Families of rows that turns and mirrors carry onto each other, the same ones carrying the whole set onto itself: the rest of each named row's family, in list order:
6 families of 6 rows:
Nore: [-1.65 -0.77  1.33  0.84 -1.76  0.48  0.98  1.61 -1.05  0.38  0.31 -1.06
  0.06  0.41  1.77  0.34 -0.24  1.43  2.34  2.44  0.34  1.27 -0.70  0.73
 -0.40 -0.15  0.62  1.39 -2.12 -0.83 -0.75 -2.67  0.78]
vabes: [-2.09 -0.81  0.40  0.29 -2.17 -1.07  0.43  1.22 -0.73 -0.48  1.03 -0.78
  0.80 -1.03  2.88 -0.09 -1.46  0.31  1.35  1.76  0.95  0.38  0.44 -0.60
 -1.09 -1.03  0.79  0.58 -0.82 -1.00  0.76 -1.57  0.91]
sazal: [ 0.07 -0.49  0.03  1.00  0.02  0.20  0.77  0.68  0.28  0.60  0.56 -0.72
  1.06 -0.95  2.14 -0.19  0.04  1.50  2.82  1.60  0.72  0.93  0.96  1.05
  0.26 -0.88  0.11  0.27 -1.55 -0.64 -2.58 -4.35  0.04]
zal: [ 1.04  0.43 -0.79  0.25  1.01  0.30  0.82  1.95 -1.33  1.49 -0.35 -0.62
  0.46  0.39  1.72 -0.09 -0.05  1.71  1.25  1.57 -0.62 -0.29 -0.62  2.28
  1.21 -0.89 -0.88  1.99 -1.16 -0.25 -3.45 -3.12 -0.36]
Bozis: [ 0.25  0.73 -1.32  0.81  0.20 -1.87 -1.34  1.77 -0.48 -0.66  0.81 -1.34
  0.22  0.53  1.40 -1.84 -2.20 -0.22  1.04 -0.03  0.67  1.27  1.08  0.59
 -1.02  0.56  0.77  0.14  1.12 -1.07  1.26  0.26  0.53]
mit: [ 1.05  0.33 -1.52 -0.10 -0.44 -1.83 -0.66  1.92 -0.21 -0.47  1.31 -1.13
  2.02 -1.25  0.31 -0.74 -1.38 -0.64  0.50  0.50  0.23  1.06  1.60 -0.94
 -1.53 -1.81  0.34  0.57  1.70 -0.08 -0.49 -0.21  0.37]
Zib: [ 0.63  0.76 -1.79  0.18  0.74 -1.69 -1.24  2.49 -0.98  1.42  2.11  0.91
 -0.33  1.32  1.16 -1.06 -0.71 -0.10 -0.06 -0.43  0.89  0.06  1.57  1.79
 -1.44 -0.53 -1.86 -0.11  1.45 -1.56  1.11 -0.62 -0.58]
tolo: [-0.80  0.52 -0.54  0.60 -0.92 -0.12  0.46  2.25 -0.48  0.90  1.16 -1.69
  0.23 -1.33  0.50  0.26  0.06  0.89  2.04  3.27  0.41  0.70  0.55  2.33
  0.00  0.01 -0.75  0.39 -2.19 -0.45 -1.54 -5.08  0.06]
Zovu: [-0.08 -0.49  0.21  0.18  2.06  0.97  1.64  2.12 -2.68  1.59  0.23 -0.18
 -0.17  1.69  0.85 -0.43 -0.27  0.87  1.33  1.01 -1.04  1.46 -0.03  1.92
  0.96  0.55 -1.46  0.21 -0.30 -0.35 -1.54 -3.50 -0.98]
Vupi: [ 0.83  0.18 -0.68 -0.92  1.76  0.24  0.97  2.97 -3.20  1.49  0.66 -0.79
 -0.02  1.38  1.10 -0.27 -0.39 -0.35 -0.90  0.84 -1.24 -0.36 -0.18  1.59
  0.23 -0.02 -2.99  0.56  1.24 -0.17 -0.55 -0.93 -0.55]
goke: [ 2.22  0.12 -1.97 -0.27  1.00 -0.10  0.39  2.66 -1.78  1.78  0.47 -0.52
  0.66  1.98  0.78  0.21  1.53  0.42 -0.23  1.50 -0.32 -1.09  0.01  2.61
 -0.97 -1.20 -1.69  1.46 -0.06 -0.09 -2.33 -0.90 -0.07]
vin: [-0.73 -0.14  0.90  0.69 -1.07  0.71  1.26  2.83 -1.81  1.89  0.91 -0.08
 -0.82  1.39  0.50  1.05  0.37  1.32  1.54  1.77 -0.56  0.66 -1.09  1.65
  0.34 -0.81 -1.75  2.19 -1.55 -0.82 -1.58 -2.78 -0.44]
soz: [-0.04  0.06 -1.40  1.01 -0.47 -0.72  1.44  3.33 -2.60  1.42  1.02 -0.07
 -0.88  2.46  0.35  1.21  0.27 -0.44  0.79  0.99 -1.00 -0.37 -0.53  1.92
 -0.23 -1.78 -2.34  2.07 -0.03 -0.80 -0.60 -0.91 -1.34]
Kevid: [-0.78 -0.10 -2.28 -0.74 -0.99 -2.51 -0.48  1.79 -0.89 -0.89  1.42 -1.18
  1.98 -0.96 -0.07 -1.24 -1.68 -0.71 -0.13  1.62  0.59  0.51  1.66  0.20
 -1.66 -0.25  1.50 -0.26  0.15  0.06  0.37 -1.86  0.81]
pigom: [-0.91  0.21 -0.20 -0.49 -1.88 -0.77 -0.33  1.63  0.07 -0.49  1.42 -2.31
  1.46 -2.09  0.23 -0.69 -0.96  0.39  0.92  2.68  0.76  0.85  0.81  0.33
 -0.82  0.60  0.50 -0.08 -1.43 -0.01 -0.73 -3.34  1.52]
Tada: [-0.50 -0.58  0.85  0.98  0.75  1.25  1.44  1.44 -1.37  0.70  0.38 -2.24
 -0.06 -0.18  2.78  0.00  0.32  0.39  2.47  2.52  0.21  1.25  0.64  1.60
 -0.17  0.64 -1.27 -0.93 -0.93 -0.72 -0.29 -3.59  0.01]
muda: [ 0.14 -0.15 -3.48 -0.94 -0.25 -2.49  0.01  2.46 -1.56  0.30  2.20 -0.10
  1.36  0.70 -0.39 -0.46 -0.29 -1.27 -1.18  0.94  0.21 -1.11  1.79  1.35
 -1.77 -0.90 -0.84 -0.33  0.61 -0.11  0.05 -1.62 -0.15]
Bogas: [ 0.05  0.23  0.08 -0.10 -0.79  0.05  1.30  1.80 -0.49 -1.51  0.96  0.26
 -0.10 -1.08  1.96 -0.01  0.19 -0.16  2.21  2.38  1.62  0.14 -0.70  1.51
 -0.49  0.58 -0.38  2.26 -2.21 -0.99 -2.00 -4.23  0.12]
Kufuz: [ 1.76  0.45 -0.78  0.06  0.63 -0.02 -0.49  2.34 -1.07  1.47  1.50 -0.41
 -0.85  3.03  0.17 -0.85  0.44  0.58 -0.07 -0.42  0.02 -0.39 -0.07  2.27
 -0.06  1.29 -2.57  0.52 -0.05 -0.90 -0.96 -0.63  0.39]
porid: [ 0.28  0.18  0.97  0.43 -1.14 -0.05 -1.18  1.01  0.96 -0.14  1.77 -1.73
  0.06 -0.20  1.32 -1.41 -0.85  0.82  1.47  0.24  1.36  1.17  0.79  0.07
 -0.57  1.68 -0.62 -0.60 -0.53 -1.16  0.03 -1.47  1.67]
Tezil: [-0.11  0.04 -0.16 -0.28 -1.40 -0.91  0.83  1.42  0.14 -2.72  1.49 -0.01
  0.68 -1.89  1.49 -0.54 -0.83 -1.04  2.00  1.54  1.83  0.64  0.15 -0.21
 -1.04  0.46  0.41  1.58 -1.10 -0.86 -1.10 -3.19  0.52]
vobep: [ 0.03 -1.08 -1.96  0.43 -0.87 -1.68  1.22  2.30 -2.09  0.00  1.59  0.00
  0.27  2.92 -0.15  0.42 -0.17 -1.38  0.15 -0.35 -0.59 -0.27  0.48  0.13
 -1.11 -1.24 -0.95  0.85  0.76 -0.50  0.22  0.38 -0.40]
Sut: [ 0.53 -0.78 -1.43 -0.41  1.31 -0.60  0.58  2.41 -2.53  0.64  1.30 -0.92
  0.79  1.62  1.20 -0.44  0.30 -1.39 -0.36  1.07  0.04  0.41  1.55  1.04
 -2.31 -0.31 -1.39 -1.08  1.73 -0.36  1.34 -0.17 -0.16]
val: [ 0.82  0.47 -0.88 -0.21  0.25 -0.03  1.50  2.85 -1.68 -0.58  0.63  1.08
 -0.51  0.77  0.85  0.21  0.79 -0.17  1.49  2.19  0.85 -0.06 -1.20  2.74
 -0.60  0.27 -0.94  3.05 -1.72 -0.81 -2.39 -3.60 -0.69]
gam: [ 0.63  1.09 -0.80  1.59  1.30 -0.16 -0.07  2.25 -1.33  0.90 -0.25 -1.23
 -1.30  1.89  1.67 -0.95 -0.94  1.29  2.03  0.80 -0.26  0.68 -0.65  3.11
  1.14  1.01 -0.73  1.37 -0.84 -1.17 -1.08 -1.97 -0.51]
poso: [-0.72  0.06  1.44 -0.26 -0.25  0.44  0.35  1.57 -0.90 -0.18  0.93 -2.43
  0.81 -2.21  2.27 -0.72 -1.69 -0.04  1.13  1.67  0.07  1.55  0.68 -0.64
 -0.03  0.40 -1.09 -0.66  0.50 -0.40  0.33 -2.07  0.72]
Kebe: [-0.54 -0.79  0.04 -0.51  0.71 -0.74  0.14  1.68 -1.60 -0.14  1.34 -0.52
  1.46 -0.11  0.51 -1.35 -1.57 -0.60  0.51  0.43  0.03  2.50  1.74 -0.83
 -1.51  0.06  0.32 -1.08  1.71 -0.24  1.01 -1.29  0.20]
giviz: [ 1.63  0.64 -1.84 -0.77  0.33 -0.79  1.08  3.48 -2.11 -0.68  1.25  1.33
 -0.24  1.45 -0.47  0.11  0.67 -1.26  0.20  1.30  0.45 -0.30 -0.85  2.15
 -1.38 -0.16 -1.51  3.13 -0.26 -0.56 -1.77 -1.75 -0.78]
Vep: [ 1.66 -0.14 -2.42 -0.29  0.77 -1.53 -0.34  2.53 -1.34  1.26  1.48  0.62
  1.59  1.36 -0.44 -0.40  0.52 -0.37 -0.22  0.44  0.16  0.52  1.63  1.01
 -2.40 -2.09 -0.46  0.70  1.55 -0.20 -0.87 -0.44 -0.45]
lar: [ 1.03  0.25 -2.95 -0.60  0.15 -1.29  0.81  2.92 -2.02  0.89  1.54 -0.86
  0.35  1.86 -1.27  0.05  0.30 -0.70 -0.80  0.97 -0.93 -1.40  0.29  2.31
  0.11 -0.08 -2.18  0.76 -0.37  0.25 -1.83 -2.14 -0.38]
gat: [-0.50  0.90  0.54  1.26  0.05  0.01 -0.70  1.62  0.24  1.39  1.28 -0.35
 -0.94 -0.57  2.63 -0.78 -0.78  1.63  2.48  1.08  1.29  1.04  0.73  2.16
  0.19  0.35 -1.41  0.03 -0.98 -1.86 -0.15 -3.63 -0.23]
Nupu: [ 0.46  0.00 -1.52 -0.38 -1.09 -1.92  0.55  1.97 -0.36 -2.71  2.04  0.55
  0.90 -0.95  0.42 -0.51 -0.66 -2.28  1.17  0.80  1.73  0.69  0.88 -0.39
 -2.28 -0.28  0.29  1.48  0.33 -0.75 -0.08 -1.65  0.08]
Fon: [-1.20 -1.25 -0.63 -0.49 -1.99 -1.84  0.48  1.42 -0.99 -0.43  2.18  0.36
  1.10  0.49  1.06 -0.21 -1.32 -0.79 -0.09 -0.22  0.46 -0.13  1.05 -1.36
 -1.29 -1.27 -0.27  0.19  0.63 -0.73  0.73 -0.37  0.55]
dad: [ 1.42  0.38 -2.22 -0.79 -0.39 -1.71  0.59  3.08 -1.37 -1.62  2.11  1.01
  0.42  0.51 -0.39 -0.03  0.29 -2.33  0.11  0.80  1.13 -0.13  0.40  0.80
 -2.49 -0.55 -1.13  2.15  0.77 -0.62 -0.39 -0.84 -0.42]
tivep: [ 0.63 -0.33 -0.26  0.69 -1.20 -0.52 -0.01  0.71  1.00 -0.74  1.22 -2.41
  1.67 -1.91  1.98 -0.29 -0.26 -0.03  2.05  1.51  1.08  0.71  1.56 -0.62
 -1.05 -0.93  0.11 -0.32 -0.29 -0.35 -1.09 -1.91  1.18]
busur: [ 0.17  0.68 -2.06  0.71  0.34 -0.58  1.18  2.85 -1.85  1.08  0.47 -1.31
 -0.18  0.97 -0.70  0.21 -0.04  0.39  1.33  2.20 -0.95  0.11 -0.16  3.17
  0.95 -0.03 -1.13  1.28 -1.65 -0.03 -2.38 -4.12 -0.89]

The rest of the family of pigom: tolo, Kevid, muda, lar, busur
The rest of the family of mit: sazal, zal, goke, Vep, tivep
The rest of the family of porid: Bozis, Zib, Kufuz, gam, gat
The rest of the family of Nore: vabes, vin, soz, vobep, Fon
The rest of the family of dad: Bogas, Tezil, val, giviz, Nupu

